Each path below is one point turned by a fixed rotation once a step. After each direction that follows a path, write how fast that rotation turns it, in degrees per step (0 if it stays still).
Each turn is a multiple of 5 degrees from 10 to 175, or 0.
Each row of a path follows its step; steps can be skipped.
path 1
step 0: [ 1.03  0.03 -1.92  0.82  1.99  5.54 -0.73 -0.15  0.44 -0.24  0.13  0.45
 -2.02  3.34 -1.36 -0.08 -1.11  0.11 -2.17  1.70  2.85  0.80  0.07 -1.03
 -2.01  3.54  0.36 -0.55 -1.71  0.58  1.43  0.05  1.32  2.25  0.02  0.31
 -4.23 -3.10 -2.70 -0.94  0.76  0.81 -3.96]
step 1: [-1.39 -0.23 -0.36  0.61 -2.18  0.39  0.83  1.00  0.67 -0.82  2.75 -0.07
 -1.81  0.30  1.37  0.80 -0.76  3.15 -0.53  0.09  4.13  5.94  1.36 -3.21
 -1.40  0.54  0.30 -1.61 -4.40 -2.34 -0.94 -1.65 -2.23 -1.05  0.85 -1.04
 -3.60 -0.66 -0.34 -0.64  0.81 -0.13 -1.06]
step 2: [-1.72  2.27 -0.45 -1.35 -1.59  2.25  0.94 -0.20  0.51  1.32  2.85  0.04
 -0.65  1.12 -1.70  0.25  1.99 -2.88 -1.81 -0.29  0.84  4.26 -0.09 -6.40
  0.07 -0.45 -0.25 -1.16 -2.31  1.02  0.77  2.26  2.71  1.22  3.76  1.98
 -0.15 -1.67  0.40 -0.50 -1.63 -0.63 -0.02]
step 3: [ 1.21 -1.15 -1.49 -0.20  0.14 -0.11 -0.75  1.39  0.93  1.91 -1.53  0.85
 -2.13 -0.93 -2.97  1.68 -2.62 -0.03 -0.93 -0.15  2.19  2.21 -1.56 -3.74
  1.94  1.47  0.94 -0.22 -3.20  0.93  5.36 -2.89  2.11 -0.17  1.82  1.13
 -1.83 -0.60 -4.43 -0.34 -0.46  0.61  1.51]
step 4: [-0.18  1.99 -1.26 -4.01  1.78  3.97  0.76 -0.51  0.48  2.55 -0.75 -1.25
  0.02  0.77  0.53  0.41 -0.05  0.50 -4.25  1.11  3.78  1.73  0.65 -0.59
 -0.82  1.27  3.72 -0.91 -4.10 -0.41  0.93  1.29  1.29 -2.90 -0.12 -0.39
 -2.92  0.94 -1.84 -0.60  2.93  0.26 -0.32]
step 6: [-0.75  0.36 -2.12  0.32 -1.53  0.51 -0.32 -1.15  2.40 -0.93  2.23  3.44
 -1.33  0.92  0.02 -1.69  0.18 -0.07 -3.25  1.49  3.96  4.81  0.10 -3.70
  2.48  3.51  0.51  0.10 -1.24  0.00 -1.62 -2.13  0.50  1.63  1.66 -0.34
 -2.49 -1.76 -1.22 -1.27 -0.43 -2.89 -0.11]
step 7: [-1.15 -0.71 -0.58 -0.85  0.25  0.88 -0.24  3.30 -0.36  1.62 -0.76 -0.36
 -2.27  1.65  0.47  0.02  2.54  0.20 -0.81 -0.71  0.72  5.10 -0.82 -6.09
 -1.73  1.68  1.18  0.02 -2.06 -0.85  3.15 -0.09  2.88 -0.37  0.65  1.67
 -1.69 -3.66 -0.18  0.70  2.09  2.28 -0.33]
step 8: [-1.34  2.52 -2.10 -1.82 -0.85  0.96  0.17  0.91  0.14  2.67  1.10 -1.03
  0.13 -0.40 -4.13 -0.43 -2.11  0.53 -1.37  0.39  2.95  4.13 -1.17 -1.02
 -0.15 -1.72  1.99 -0.45 -3.76  0.07  2.99  0.07 -1.77 -1.64  2.77  2.42
 -2.71  0.79 -1.52  1.13 -0.58  0.54  3.97]
step 10: [-3.12  1.28 -2.76  1.46 -0.70 -0.72 -0.13  1.58  0.82  0.14  0.53  0.37
 -2.42 -2.52  3.44  1.99 -1.32  1.48 -0.82  1.31  2.61  2.68  1.28 -1.01
  1.31  4.58  1.43 -1.00 -4.60 -2.27  0.50 -0.97  0.52 -1.39  1.61 -1.28
 -2.77 -0.86 -1.98 -2.26  1.26  1.11 -0.82]
step 12: [ 0.25 -2.63 -2.76  1.08 -1.10 -0.27 -3.79 -0.10  0.65  0.51  1.02  0.03
 -2.64  1.76 -3.51 -0.93  0.11  1.96 -0.47  0.22  2.49  3.91 -1.80 -1.79
 -1.23  1.27  0.02  1.43 -2.23 -0.68  4.69 -1.39  2.38  1.02  0.64  2.07
 -2.69 -2.78 -1.02 -0.37 -0.51  0.18  2.16]
Speeds:
[-0.45  0.25 -0.27 -0.27  0.02  1.20  0.67  0.30 -0.06 -0.76 -0.79 -0.36
 -0.31 -0.23 -0.22 -1.04 -0.90 -0.19  0.66  0.33 -0.57 -0.48 -0.28  0.46
  0.35  0.46  0.88 -0.29 -0.42  0.54  0.99  0.23  0.20 -2.14  0.11 -0.52
  1.05  0.27 -0.48 -0.33 -0.53 -0.84 -0.27] : 70
[-0.19  0.38 -0.18 -0.39  0.12 -0.32  1.16 -0.80  0.09 -0.63  0.42 -0.17
  0.31  0.23  0.70  0.41  0.09 -0.21 -0.98  1.10  0.57  0.01 -0.43  1.15
  0.28 -0.11  0.50 -1.21  0.29  0.19 -0.17 -1.39  0.61 -0.40  0.78  1.30
 -0.39 -0.05  1.16  0.75 -0.20 -0.68  0.45] : 160
[ 0.17 -1.02 -0.44 -0.54 -0.38  0.31 -1.35 -0.82 -0.91  0.28  0.50 -0.40
  0.31 -0.13 -0.22 -0.46 -0.14  0.46  0.01  0.76  0.49  0.61  0.29  0.92
 -1.71 -1.67 -0.14  0.21 -0.77  0.38  0.10 -0.01 -0.29 -0.64 -0.27 -0.32
 -0.29  0.12  0.23  0.71 -0.33 -0.46 -0.95] : 95
[ 1.01 -0.85 -0.32 -0.71  1.54 -0.20  0.10 -0.90  0.39  0.42  0.26  0.16
 -0.29  0.50  0.04 -1.45 -0.95  0.15  0.59  0.26 -0.47 -0.40  0.40 -0.78
 -0.70  0.37 -0.33 -0.40  0.36 -0.12 -0.72 -1.21 -0.24  0.18  0.49  0.34
 -0.30  0.11 -0.91 -0.75 -0.96  0.04  0.75] : 125
[ 0.04 -0.46 -0.65 -1.57  0.13 -0.24 -0.35  0.29  0.15 -0.07 -0.86 -0.87
 -1.20  0.03 -1.42  0.12  0.38  0.28 -0.45 -0.01 -0.35 -0.03 -1.38 -0.13
  0.36 -0.84  0.15  0.27  0.98 -0.47  0.27  0.25  0.88 -0.01 -0.49  0.63
 -0.29  0.78 -0.67  0.95  0.29  0.32  0.82] : 80
[-1.01 -0.25 -0.97 -0.17 -0.77 -0.92 -0.43 -0.81 -1.16  0.16 -0.52 -0.36
 -0.24  1.27  0.47  0.06 -0.23  0.28  0.80 -0.13 -0.42 -0.24  0.74  1.19
 -0.16  1.02  0.24  1.24  0.61  0.26 -0.08  0.41 -0.04  0.14  0.72 -0.02
  0.51 -0.25  0.49 -0.11  0.27  0.23  1.37] : 10
[-0.35  0.23 -0.55 -0.23  0.13  0.26 -1.00 -0.47  1.19 -0.64  0.20  0.50
  0.91  0.48  0.51 -0.88 -0.41  0.13 -1.40  0.04 -0.21  0.47 -0.43  0.19
  0.97 -0.91 -0.60 -0.16  0.00  0.21 -0.44  0.76 -0.78 -0.41  1.25 -0.56
  0.35  0.67 -0.30 -0.53  1.29  0.51  0.51] : 160
[ 0.15  0.15  0.15 -1.14  0.85 -0.42  0.23  0.21 -0.65  0.94 -0.77  0.41
  2.23 -0.61 -0.26  0.89 -0.69  0.48 -0.02 -0.60  0.20 -0.01 -0.71  0.28
 -0.06 -0.06  0.48 -0.21 -0.32  0.80  0.56  0.21  0.81  0.44  0.65 -0.97
 -0.14  0.21  0.10 -0.28 -0.85  0.65  0.40] : 70
path 2
step 0: [-3.54 -2.07 -1.32  0.19 -2.43 -1.84 -1.98  4.12 -0.14 -2.75  1.15  1.34
 -0.96  2.31 -0.31  0.62  0.51 -1.08 -2.01  2.70  3.56  0.85 -3.61 -0.72
  2.05  0.70 -4.43 -1.20  0.17 -2.45  1.05 -0.36  0.50 -0.15 -4.19 -0.77
 -3.67 -3.65 -0.72 -0.71 -1.89 -3.53 -1.04]
step 1: [ 4.18 -1.75 -1.29  2.14  1.09  6.21  0.00  2.90  1.67  1.25 -2.15  0.84
 -2.27  1.66 -0.84  1.30  1.06  2.89 -2.31  1.91 -1.87 -0.33  4.30 -0.94
  2.07 -0.08 -0.44 -1.07 -4.35  1.17  0.39  1.73 -1.81  0.37 -2.98  1.20
 -2.15 -0.37 -1.87 -3.33 -1.61 -0.78  1.12]
step 3: [ 4.54 -3.31 -4.12  1.55 -0.83  2.08  0.73  2.64 -1.54 -0.99  0.75 -2.15
 -3.84  0.08 -0.64  1.86  2.78  1.33  1.12  3.37 -2.31  2.07 -2.85  1.01
  0.36 -0.10 -3.51  2.93  1.06 -1.94 -0.67  0.23 -1.08 -0.74 -1.19 -0.67
 -1.36 -1.38 -2.17  1.61 -5.52 -0.21  0.75]
step 4: [-1.24  1.82 -1.14  1.78 -2.12  4.05 -4.83  1.80  0.90  0.54 -1.40  1.11
  0.91  3.15 -3.09  2.29 -1.90  3.27 -0.92  1.90  1.05 -0.40 -1.03  0.79
  1.04 -3.17 -3.11 -4.32  0.80 -0.91 -3.12 -0.69  2.05  0.48 -4.88  0.09
  1.11  0.00  1.24 -2.70 -0.01 -2.39 -0.22]
step 5: [ 5.00 -2.64 -0.83  0.79 -0.78  1.09 -0.46  2.55  0.93 -0.83 -2.35  4.41
 -4.06 -1.99  4.44 -0.20 -2.90  0.24 -1.62  0.32 -3.12  2.86  0.10  3.68
  2.20 -3.22 -0.41  2.20 -1.04  1.20  1.80 -1.70  1.65  1.01 -2.55  0.34
 -1.65 -0.22 -2.35  0.09 -0.13 -1.53  1.86]
step 8: [-0.44 -1.32 -0.12  2.34 -1.54  0.73 -3.94  0.24  1.88  3.94 -1.15  2.55
 -0.93  1.39  3.56  0.75 -3.69  0.37  0.02 -2.43 -3.32  1.24 -0.66  0.93
 -1.87 -3.27 -3.29  0.02  0.79 -1.11 -3.31  0.09  1.45 -4.30 -1.00  1.39
 -3.82 -0.76  3.02 -1.55 -1.77 -2.37 -1.66]
step 9: [ 1.48  3.16  0.24 -2.03 -1.84  1.83  4.63 -0.35  0.43  1.85  1.31  1.56
 -3.40  0.25  0.18  1.40  1.41  2.23 -1.52  0.25 -0.34  0.94 -1.98  4.31
  2.38  0.09 -4.00  1.28 -1.86  2.13  2.85 -4.27  3.46  1.33 -1.68  2.54
 -1.78 -3.08  0.83  0.86 -1.54 -2.05  1.84]
step 10: [-1.43 -1.82 -0.03 -1.09  3.29  4.96 -0.87  4.56 -0.21  0.90 -0.59 -1.82
 -2.87  2.36  0.18 -0.14 -3.03  2.20 -0.25 -1.65 -1.53  0.13 -1.75 -1.68
  0.36 -1.46  1.99  0.52  1.42  0.26 -3.23  1.77  3.43  2.07  2.49  1.20
 -1.62 -0.62  4.78 -0.32 -2.24 -4.24  1.06]
step 11: [-1.50 -0.83 -0.96  1.60 -3.88  2.71 -1.79  0.44  0.62 -1.64  1.71  4.17
 -3.67  0.53  0.88 -3.10  1.70 -1.10  0.11 -1.11  0.48  0.85  0.24  4.14
 -0.99  1.86 -3.35  0.48 -1.73  4.13 -4.47 -4.21 -0.26 -1.90  0.75 -1.15
 -2.47 -1.86  1.65  1.77 -0.88 -1.08  1.80]
step 12: [ 2.25 -2.22  1.54 -0.83 -0.19  1.19  2.73 -0.62  1.09  2.71  1.98 -1.12
 -2.29  0.46 -0.99 -0.11 -3.71  3.22 -0.34  0.26 -2.00 -0.79 -3.79 -1.84
 -1.52 -1.40 -3.33 -0.42  0.07  1.64 -2.48  1.05 -0.04  1.80 -1.78  3.33
 -5.75 -4.86  1.53 -2.43  0.51 -0.10 -2.54]
Speeds:
[-1.30  0.57  0.28  0.04  0.04 -1.50 -1.20  0.22  1.11 -0.46 -0.06 -1.52
  0.43  0.27 -0.45 -0.73 -0.37  0.73 -0.63 -0.32 -0.34 -0.09 -0.95  0.54
  0.06 -0.14  0.41 -0.70 -0.18 -0.09 -0.25  0.22  0.43 -0.46 -0.51  0.00
 -0.48  0.59  1.02 -0.88 -0.43 -0.10 -0.50] : 170
[-0.16 -0.14  0.39  1.57 -0.51 -0.86  0.12 -0.80 -0.51  0.74 -0.74  0.00
 -0.29  0.80 -0.49  0.55 -0.34 -1.40 -1.35 -0.35 -0.42 -0.66  0.14  0.18
  0.93  0.94 -0.33  0.55 -0.33 -0.70  0.28  0.65 -0.75  0.87  0.42  0.34
 -0.69  0.25  0.13 -0.34  0.22 -0.45  0.13] : 55
[ 0.01  0.91 -0.96 -0.79  0.04  0.01  0.81 -0.01 -0.60  0.41  0.88 -0.49
 -0.32  0.89 -1.18 -0.60 -0.53 -0.24  0.16  0.14  0.59  0.98 -1.06 -0.90
  1.02  0.02  0.13  0.57  0.15 -0.99  1.04  0.33  0.00  0.31 -0.35 -0.23
 -0.15 -0.86  0.29  0.30 -1.04  0.75 -0.35] : 115
[-0.30 -0.89 -0.28  0.23 -0.24  0.57 -0.18 -0.57 -0.96 -0.31  0.08 -0.91
 -0.37  0.25 -0.52 -0.71  0.93 -0.92  0.33  0.54 -0.25  0.94 -1.50  0.09
 -0.65 -0.12 -0.46  0.41 -0.38  0.13 -1.34 -0.22 -0.36 -0.06  1.36 -0.74
  0.97  0.63  0.17 -0.71  0.36 -0.03 -0.37] : 90
[-0.40 -0.12  1.11 -0.44 -0.54  0.34  1.03 -0.33  0.99  0.13  0.27  0.22
 -0.52  0.35 -0.45 -0.84 -0.31 -0.25  1.13 -1.64 -0.23 -0.15 -0.07 -0.19
 -1.39  0.86  0.57  0.32  0.05 -0.56 -0.27 -1.25 -0.15  0.69  0.16  0.76
 -0.23 -0.35  0.77 -0.07 -0.15 -0.74  0.30] : 20
[ 0.71 -1.62 -0.32 -0.13  0.29 -0.27  0.34  0.31 -0.03  0.43 -0.73 -0.88
  0.03  0.25  0.04  0.59  0.34 -0.31 -0.18 -0.46 -1.18  1.36  0.17 -0.33
 -1.16 -0.26  0.88 -0.33  0.07  0.57  0.01  1.52 -0.02  0.32 -0.80  0.68
 -0.28 -0.42  0.68  0.28 -0.40  0.77  0.55] : 160
[-0.52 -0.05 -0.99  0.87 -0.62 -0.21  0.59  0.93  0.75  0.39  0.91 -0.21
 -0.05  1.04 -0.10 -0.01  0.12 -0.58 -0.35  0.95  0.09  0.38  1.15 -0.39
 -0.26 -0.61  0.46 -0.48  1.23  0.26 -0.75 -1.03 -1.06  0.07 -0.50 -0.61
 -0.54  0.59  0.40  0.80  0.53 -0.40 -0.64] : 100
path 3
step 0: [ 3.27  2.20 -1.40 -0.22  3.01  0.55 -1.71  2.47  0.45  4.66  0.45  1.25
  0.49  3.27 -2.62  0.23  4.15  0.20  1.04  3.81 -0.86 -0.43 -2.68 -2.05
 -1.90 -1.77 -5.19  0.28  0.03 -1.40  0.09  0.48 -1.81  0.68  2.24 -2.20
  0.94  0.03 -3.49 -2.01  3.36  0.27 -0.83]
step 1: [-1.33  1.49  2.13 -2.15  0.29 -1.31 -0.03 -0.87 -2.47  0.03 -0.49  3.09
 -1.88  0.76  3.69  0.88 -0.80 -1.83  2.76  2.69  2.53  1.22 -0.85  1.45
 -1.83  6.09 -1.38  3.94 -3.03 -1.73 -0.89  0.13  1.17  4.55  1.65 -3.85
 -2.03  1.76 -0.74  0.89 -0.22  0.42 -1.08]
step 3: [ 3.80  2.01  1.26 -2.59  0.13 -1.83  0.96  2.07 -2.51  1.03  0.22 -2.75
  0.95 -1.66  0.66  2.75 -0.03  0.42 -0.14  2.25 -1.69 -2.49 -2.37  1.69
 -2.11 -3.20 -1.03  2.67 -1.68 -3.16 -1.52  5.09  0.61  2.82 -3.26  2.55
  0.12 -2.35 -0.26  3.46  2.87 -0.04 -1.33]
step 4: [ 3.95 -1.97 -1.78 -1.87  0.52  2.43 -0.29 -1.83 -1.95 -2.33  0.05 -2.44
  3.12  2.73 -5.32  4.12 -1.96 -2.45  1.04  0.78  3.08  0.45 -1.10  1.34
 -1.67  1.97  0.58  0.62 -4.43  1.04 -0.28  1.11 -0.99  2.68  2.18 -1.85
  1.34  1.32 -2.35  0.01 -2.73 -0.40  0.46]
step 5: [-2.21 -0.32  3.04  0.60  0.56 -0.26 -3.21  0.39  3.68  0.73 -0.13 -0.13
  1.43  1.39 -1.13  4.97  2.97 -2.22  0.35 -1.91 -0.78 -1.47 -1.26 -1.08
 -1.12 -1.67 -3.62  2.42 -2.05 -2.07  0.44  2.41 -2.16  0.25  0.36 -1.33
 -4.47  4.81  1.22 -1.53  2.09  1.71  3.03]
step 6: [-3.00  1.89  2.94 -4.37 -1.83 -2.13  3.40 -3.90  0.49  1.13 -2.51 -4.53
 -2.05 -0.11  1.17  2.00 -3.68  1.26 -1.83  0.40 -0.23 -0.39  0.14  2.81
  0.66  1.85  2.42  1.77 -3.05 -1.50 -2.78  0.88 -4.01  0.24 -0.06 -1.78
 -2.06 -0.35 -0.93 -0.54  1.90 -0.23 -0.67]
step 7: [ 0.28 -1.16  1.82  0.77  0.82  2.64 -2.07 -0.68 -1.86 -2.82 -0.78 -0.96
 -0.30 -2.73 -2.43  1.93 -0.53  1.39 -2.13 -4.39  1.07 -0.41 -0.69  5.42
 -1.21 -0.59  1.38 -3.45  0.44 -1.52  0.80  6.64 -0.92 -1.96  0.39 -1.08
  3.96 -0.11 -1.38 -1.19  1.53  1.19  2.21]
step 9: [-2.30  1.29  1.49 -1.31 -1.02  1.11 -3.02 -2.57 -2.71 -0.24  3.17  0.53
 -0.92  2.24 -0.63  2.58  1.44  2.39 -0.46 -2.04  0.44  4.45 -1.53  2.55
 -3.17  3.16  1.97  0.35 -3.20 -0.30 -0.49 -2.93  0.22  1.56 -0.09 -2.96
 -1.97  1.26 -1.94 -4.60 -2.91  1.81 -2.02]
step 10: [-3.56  2.90  0.74  0.32  2.56  0.33  1.38  2.09  2.61  0.83 -0.87  3.05
  0.06  1.11 -0.20  0.42 -0.04  0.98  0.35 -1.97 -2.47  1.41  0.88  2.68
  2.18  1.83 -1.32  1.04 -1.02 -3.39 -2.11  2.27 -1.31 -3.46  1.33  1.54
  1.26 -0.48  2.41 -4.23  0.18  6.00  3.73]
step 12: [ 0.36 -0.25 -3.31  1.79  2.15  3.18 -2.83  0.86 -3.80 -1.70  1.12  0.43
  1.57  1.57  0.45  1.70 -2.23 -4.02  0.97  0.39  1.92  0.54 -1.03  0.97
 -5.40  3.53  1.82 -1.11  2.18  0.64  0.12  2.29 -1.39  2.19  0.63  1.85
  2.17 -3.45 -0.83 -2.83 -1.64  3.30  1.47]
Speeds:
[ 1.01  0.60 -0.64  1.19 -0.82 -0.01  0.01  0.29  0.44  0.71  1.18  0.31
  0.95 -0.69 -0.26  0.52  0.29  0.53 -0.50  0.48 -0.57  0.14  0.03 -0.59
 -0.79 -0.20  1.16  0.05 -1.69  0.80  0.82  0.03  0.19  0.50  0.22  0.38
  0.32  0.20 -0.82 -0.04 -0.36  0.11  0.61] : 80
[ 0.66  0.28 -1.28 -0.48  0.39  0.09 -0.99  0.43 -1.37  0.52 -0.22  0.35
 -1.05 -0.65 -1.15  0.42  0.25 -0.43 -0.32  0.06 -0.02  0.45  0.79  0.26
  1.23 -0.07  0.25  0.98 -0.30  0.05  0.57  0.19 -0.57 -1.14 -0.33 -0.36
  0.17 -0.74 -0.13  0.97  0.57 -0.32  0.53] : 95
[ 0.48  1.08  0.17  0.40  0.32  0.33 -0.20 -1.03  0.11  0.67  1.01 -0.38
 -0.16  0.80  0.37 -0.03 -0.10 -0.19 -1.26  0.22 -0.23  0.21 -1.78 -0.53
 -0.05 -0.09  0.25 -0.11  0.38 -0.68 -0.07 -0.68 -0.89 -0.06 -0.56  0.20
 -1.07 -1.13  0.20  0.70  0.86 -0.54 -0.76] : 130
[-0.85 -0.36  0.62 -0.98 -0.59 -0.30 -0.36  1.28  0.20  1.33  0.32 -0.46
 -0.72  0.10 -0.28  0.22  0.53  0.27  0.61  0.83 -0.29 -0.42  0.01  0.44
 -0.52 -0.78  0.60  0.41  0.26  0.93 -1.39 -0.52  0.40  0.36  0.22  0.72
 -0.52 -0.58 -0.62 -0.11  0.84 -1.11  0.02] : 135
[-0.72 -0.83  0.11 -0.32 -0.48  0.32  1.25  0.27 -0.40  0.15  0.71 -0.17
 -0.53  0.48 -0.06 -0.12 -0.53  1.04 -1.03  0.53 -0.77 -0.91 -0.46  0.13
 -0.06 -0.82 -0.03  0.26 -0.58  0.14 -0.08  0.31  0.55 -1.28 -0.03 -0.89
  0.65 -0.43  0.61  0.74 -0.06  1.72 -0.27] : 95
[ 0.59  0.66  0.01 -0.35  0.06 -0.85  0.69  0.33 -0.12  1.24 -0.27 -0.05
 -0.32  0.03 -0.39 -0.41 -0.72  0.14 -0.66 -1.00 -0.40  0.39  1.04 -0.60
 -1.71 -0.38 -0.76  0.51  0.90 -0.89 -0.12  0.09  0.06 -0.34  0.38  0.49
 -0.61  1.14 -0.52  1.04 -0.55  0.14 -0.04] : 140
